In the data rows, 128 means zero.
Some points:
[104 111 112 199 124 163 219 105 123 136 130 118 101 104 136 110 180 136  91 137 125 111 167 112 122  82 165 171 144 158 127 158 110 194  79 116 143 134 119 129  68  78 135 183  66 169 116 151 102 124 135 165 144 106 143 137 140 130 120 179  43 142 202 140  69 148]
[150 170 142 137  92 126 103 116  48 162 132 177 102 191 157 181  93 159  77 180 155  81 130  75  53  42 164 123 106  67  37 201 118  93  86 142 104 209 135  89 174 155  83 126 176 109 112 104  96 180 109 131 151 134 157  98  65 129 133 109 112  49 157 138  99 114]
[146 138 161 166 122 111 101 108  85 108 167 178  71 105 181 126  76 192 128 153 169 138  91 150 131 138 147 120 161 101 174 101  87  92 185 203 166 129 102  93  97 175 104 209 162 149 143  69 138 139  96 107 165 196  54 125 119 146 156 154  57 213 139 125 115  80]
[183 177 125 115  47 179  86 203  52 130 111 234  89 127 192 132 103 200 106  97 134  87  80 216 115 163 120 175 111 111 106 230 154  84 103 224  50 168 114 203 122 177 115 115 115 106 219  72 160 214 126 103 165 146 132 100  73 148  85 113 184 107 209 165  78 109]
[ 59 123 128 120 162 167  98 114 192 152 106 152  95 156 160 179 123  78 183 111 160 138  44 158 187 206  65 164 117 145  91  56 153  91 186  49 142  91 184 142  71 148 121 164 202 106 164 174  93 158 134  78 197 209 119 160 115 113  96 137  75 225  86  60 136 129]
[ 95  61 114 109 151 110 144 109 134 123  54  59 190 138 108  63 122 118  61 118 113  78  92 103 168 174 140 102  58 228 198 109 175 122  98 121 200  96 116  92 211  52 165  90  88 139 139 199  94  79 129 159 148  64 189 148 171 114 131 134 105 166  99  84 173  30]
[114  98  96 101 163 152 122 127 135 164 144  93 129 115  97  80  77 132 196 120 131 146 171 130 184 180 108 183 113 208 134 108 118 110 142 126 139 108  56 161  94 140 139 118 175 180 137 154 102 114 162 105 153 156  31 174  86 155 174 134 129 159 165 127 118 187]
[187 150 169 201 132 140  65 114 130 138 144 101 206 145 120  70 144 112  84 154 146 176 121 191 118 126 109  93  82  86  76 212 150  87 103 162  95 163 123 134  90 112 145 204  83 135 121 106 119 133 182 138 152 128 212 151 158 152 153  85 206  87  89 155 209 135]
[199  65  85 116 140 107 141 107 100 134  84  50 136 158  83  84 155 158  76 128 131 133 104 157 118  85 165  77 122 183 149 129 159 119 134 115 102 110 119  95 179  76 113 127 102 180 130 116 145  97 128 169 183  27 141 122 106 166  78 135 154  78  68 126 113 128]
[ 42  76 109 120 132 162 120 148 196  82 174 126  72   6 101  77 140  54 183 169 115 210 136 160 174 217  56 147 192 120 138  53 199 115 142  99 198 141 103  90 143 128 169 180 203 103  39 157  95 172 100  87 170 153  28 218 133  69 192 125  58 197  88 110 176 143]
[132 121 132 104 161 162  85 117 112 100 130  94 173 169 150 150 119 106 122 101 103 138 156 129 122 187 131 171  78 156 143 178 120  97  89  81  54 146 132  88 140  79 121 165 112 102 132 209 126 113 104  92 144  71 125  83 115 202  82 122 172 147  97 155 153 109]
[116 251 120 133 121 154 195 177   0 146 180 255 173 120 106 181  91 129 131 239 130 124  76  80 119 117  90 157 139   0  49 245 121 170  97 149 118 246 120 154   0 133 126 148 166 110 163  28 151 170 138  61 210 181 112  68 120 163  75  97 133  70 134 146 105  99]
[112 155 169  81 112 175  60 138 109 160 206 211 134 102 199  99  90 141 125  95 155 184 131 103 119  96  68 192 177  72 112 187 132 182 206 104 172 151 143 115 180 127 135 155 185 112  69   4 213 167  91  84 157 173  53 157 138 169 118 137 143 165 102 133  61 107]
[106 148  83 140  68 126 162 114  94 143 112 134 164 192  96 161 151 158 107 139 126 128 151 100  83 101 171 135 114 154 114 169 137 212 101  80 124 180 154 110 104 145 137 106 129 115 140 112 111  84 138 176 108 111 131  54 127 198 120 136 178  82  83 152 103 117]
[172  93 132 155 159 151 105 111 125 193  70  62 121 166 126  95 109 175  88  11 115 133  79 111 100  73 198 139  73 224 172 130  46 169  64 100 135  73  42 188 198 124  74 121  42 131 164 109 148  91 130 103  53  31 188 111 197 119  81 172 160 132 105 112 114 161]
[146  72 188 130 134  83 119 118 145 178 147 163 123  63  93 164 113  95 158 142 113 116  87 155 125  92 164 147 147  98 152 184 184  83 119 159 195 118 133 139 205  56 161 134 218 115 114  31 149 116 137  76 119 137 165  85  92  91 137  79 207 172  58 121 168 116]
[140 163 116  48 114 112 175 229  67 130 231 232  63 126 130 129 136 161  96  73  77 190 113 153 164 118 113 168 207  59 110 112 182  85 187 133 184 204 109 128  74 195 116 216 123 167  83  89 123 189 111 164 147 121  73 153 125 109 241 115 137 161 160 110 154 153]
[143 179 108 141 205 104 153 183 141 140  93 122 123 159 156 163 139 205 112 136 164 150 165 114 125 128 131  62 108 144 161 123 162 157 135 142 136 162 119  95 124 139 112 129  90 128 133 146  96 111 138 175 113 162 114  89 180 157 157 108 127  76 224 149  54 155]
[120 223 142 137  88 109 200 144  75 125  71 170 205 124  75 235  94 136  87 113 130  18  58 181  24  98 193 117 168 201 113 176  86 121 103 150  38 151  82 131 181 108  58  80  96 137 182 186 136  92  95 182 129 199 191  68 110  81  52  83 115  46 197 142  50  73]
[137 135 145 133 141 159 109 172 105 137 157 154 169  99 106 197 108 169 111 157 113 157 180 118 140 140  97 139 104 131 144 124 141  98 172 139 195 130 146 122  77 151  90 187 142 153 103  47  87 157 177 152 170 180  91 123 120  99 145 173  88 146 120 141 127 147]
[124  52 118 127 197 115  53  61 168  85 119  97 138 131 209 142 125 173 213 159 172 167  60  77 118 217  64 151  92 117 135 142 200 106 106 100  85  37 213  87 110 115 139  62 137  46  87 159  95 161 117  92 134 129 162 117 160 203  23 189 121 179  90  95 142 184]
[141 207 103 178 141 120 143 157 107 139  94  83 131 104  95 186 134 130 128 214 126 141 158  82  46 117 175 111 166 113  80 170 215 128 135 141 162 114  71 155 206 148 144  92 120 106  72 118 129  89  43 129 220 141 169 105  68 172 121 106 194  78 126 182 185  49]
[133 147 116 175  93 154 170 154  90 131 120 153 196 140 156 160 153 163 113 179 154 128 193 161 107 122 156  42  89  84 119  79 118 177 116  99 156 173  62 151  99 130 127 159 130 117  97 195 124 135 120 113 164  81 124  69 139 135  97  89  97 146 211  63 179 130]
[147  88 158 110  99 128 108  79 125  51 116 109 105 104 153 155  82 148 191  88 130  91 106 104 104 139 143 163  68 220 146  70 137 125 142 122  80  77 107 202 118   8 132  65 136 126 124  92  97 144  98 118 163 125 162 176 156  79  32 161 167  82 133 169 145  55]
[119  94 121 116 224 184 164 118  94 118 136  63 151 126 102 120 140  90  94 130 138 148 191 201 103 141 154 121 116 111 217 101  99 153 121 129 141 111 158 109 166 202 128 133 107 106  83 146  70 156 137 101 161 164 208 144  70 129 148 100 133  62 121 113 183 116]
[178  77  94 146 196 191 144 146  81 144  81 134 164 151 161 129 143 146  87  90 160  96 107 138  83  80 156 140  82 144 141 126 120 159  85 112 143 158 121 163 192  95 138  68  29 159 129 170 106 120 112 208  25 127  90 142 143 167  68 120 128 151  72 109 150 113]
[151  83  97  99 194 144 170 104 187 123 155  71 120 173 111  61 148  99  99  76 110  95 131 118 106 142  92  90 111 177  91 103 141 163  60 131 173 128  96 188 118  76 102 126 157  91 133 153 128 131 156 137  97 127  99 139 130 119 123 134  99 146 121 137 144  83]
[181 108 114 100 189 139  55 121 183  96 133  89 195 139 157 137 154 129 103 140 161 117 108 172 157  78 186 112  91 142 183  96 233 121  98  52  98 101 108  48 161 209 142 113 133 133 114  87 157  82 149 204 129  79 180 163 120 122 139  85 162 181 113 190 202  94]
[ 57 109  68 179 119 198 133 118 129 137  79 105 157  96  30  84 146  88 185  57 126 230 123 132 193 179  94 122 150 192 151  25  76 163 131 178 187  95 178  87 152  65 178 133 129 129 120 140 102 108 143  93 115  75  93 170 120  98 133 138   8 132 154 110 113 133]
[ 83 191 151 165 115 101 181 176 152 129 105 129  97  96  85 107 119  95  99 219 116 148 138 132 119 156 102 126 147 108  98  94  71 130 119  21 160 120 170 138  67 147 114 120 153  98  91 121 170  94 151 143 118 213  75 124  92  82 143  39   3 166 140 134 126 151]
[163 131 109 154 180 107 155 131 153 116 121  19 214 196 156 113 135 127 136 184 169 135  86  73 105  83 154 117  93 213 166 201  61 176  64 140 122 103 106 173 208  76 124  72  72 158 118 132 171  76 125 201  69  45 237 115 110 138  76 109 182  57  58  98 172 110]
There is one direction along which these points spread out most. Take the direction at right angles to it along which they spread out most. Then take the direction at right angles to both along which they spread out most. Go by this last direction. For each point below, how far along it does it lie, from 0 to 99? The average is 50, and the first point in the table lies past the average. One standard deviation of the points above along it is 16.
[ 83 191 151 165 115 101 181 176 152 129 105 129  97  96  85 107 119  95  99 219 116 148 138 132 119 156 102 126 147 108  98  94  71 130 119  21 160 120 170 138  67 147 114 120 153  98  91 121 170  94 151 143 118 213  75 124  92  82 143  39   3 166 140 134 126 151] 76
[147  88 158 110  99 128 108  79 125  51 116 109 105 104 153 155  82 148 191  88 130  91 106 104 104 139 143 163  68 220 146  70 137 125 142 122  80  77 107 202 118   8 132  65 136 126 124  92  97 144  98 118 163 125 162 176 156  79  32 161 167  82 133 169 145  55] 32
[143 179 108 141 205 104 153 183 141 140  93 122 123 159 156 163 139 205 112 136 164 150 165 114 125 128 131  62 108 144 161 123 162 157 135 142 136 162 119  95 124 139 112 129  90 128 133 146  96 111 138 175 113 162 114  89 180 157 157 108 127  76 224 149  54 155] 69
[124  52 118 127 197 115  53  61 168  85 119  97 138 131 209 142 125 173 213 159 172 167  60  77 118 217  64 151  92 117 135 142 200 106 106 100  85  37 213  87 110 115 139  62 137  46  87 159  95 161 117  92 134 129 162 117 160 203  23 189 121 179  90  95 142 184] 12
[140 163 116  48 114 112 175 229  67 130 231 232  63 126 130 129 136 161  96  73  77 190 113 153 164 118 113 168 207  59 110 112 182  85 187 133 184 204 109 128  74 195 116 216 123 167  83  89 123 189 111 164 147 121  73 153 125 109 241 115 137 161 160 110 154 153] 60
[151  83  97  99 194 144 170 104 187 123 155  71 120 173 111  61 148  99  99  76 110  95 131 118 106 142  92  90 111 177  91 103 141 163  60 131 173 128  96 188 118  76 102 126 157  91 133 153 128 131 156 137  97 127  99 139 130 119 123 134  99 146 121 137 144  83] 58
[112 155 169  81 112 175  60 138 109 160 206 211 134 102 199  99  90 141 125  95 155 184 131 103 119  96  68 192 177  72 112 187 132 182 206 104 172 151 143 115 180 127 135 155 185 112  69   4 213 167  91  84 157 173  53 157 138 169 118 137 143 165 102 133  61 107] 28
[137 135 145 133 141 159 109 172 105 137 157 154 169  99 106 197 108 169 111 157 113 157 180 118 140 140  97 139 104 131 144 124 141  98 172 139 195 130 146 122  77 151  90 187 142 153 103  47  87 157 177 152 170 180  91 123 120  99 145 173  88 146 120 141 127 147] 54
[114  98  96 101 163 152 122 127 135 164 144  93 129 115  97  80  77 132 196 120 131 146 171 130 184 180 108 183 113 208 134 108 118 110 142 126 139 108  56 161  94 140 139 118 175 180 137 154 102 114 162 105 153 156  31 174  86 155 174 134 129 159 165 127 118 187] 56
[106 148  83 140  68 126 162 114  94 143 112 134 164 192  96 161 151 158 107 139 126 128 151 100  83 101 171 135 114 154 114 169 137 212 101  80 124 180 154 110 104 145 137 106 129 115 140 112 111  84 138 176 108 111 131  54 127 198 120 136 178  82  83 152 103 117] 57
[119  94 121 116 224 184 164 118  94 118 136  63 151 126 102 120 140  90  94 130 138 148 191 201 103 141 154 121 116 111 217 101  99 153 121 129 141 111 158 109 166 202 128 133 107 106  83 146  70 156 137 101 161 164 208 144  70 129 148 100 133  62 121 113 183 116] 56
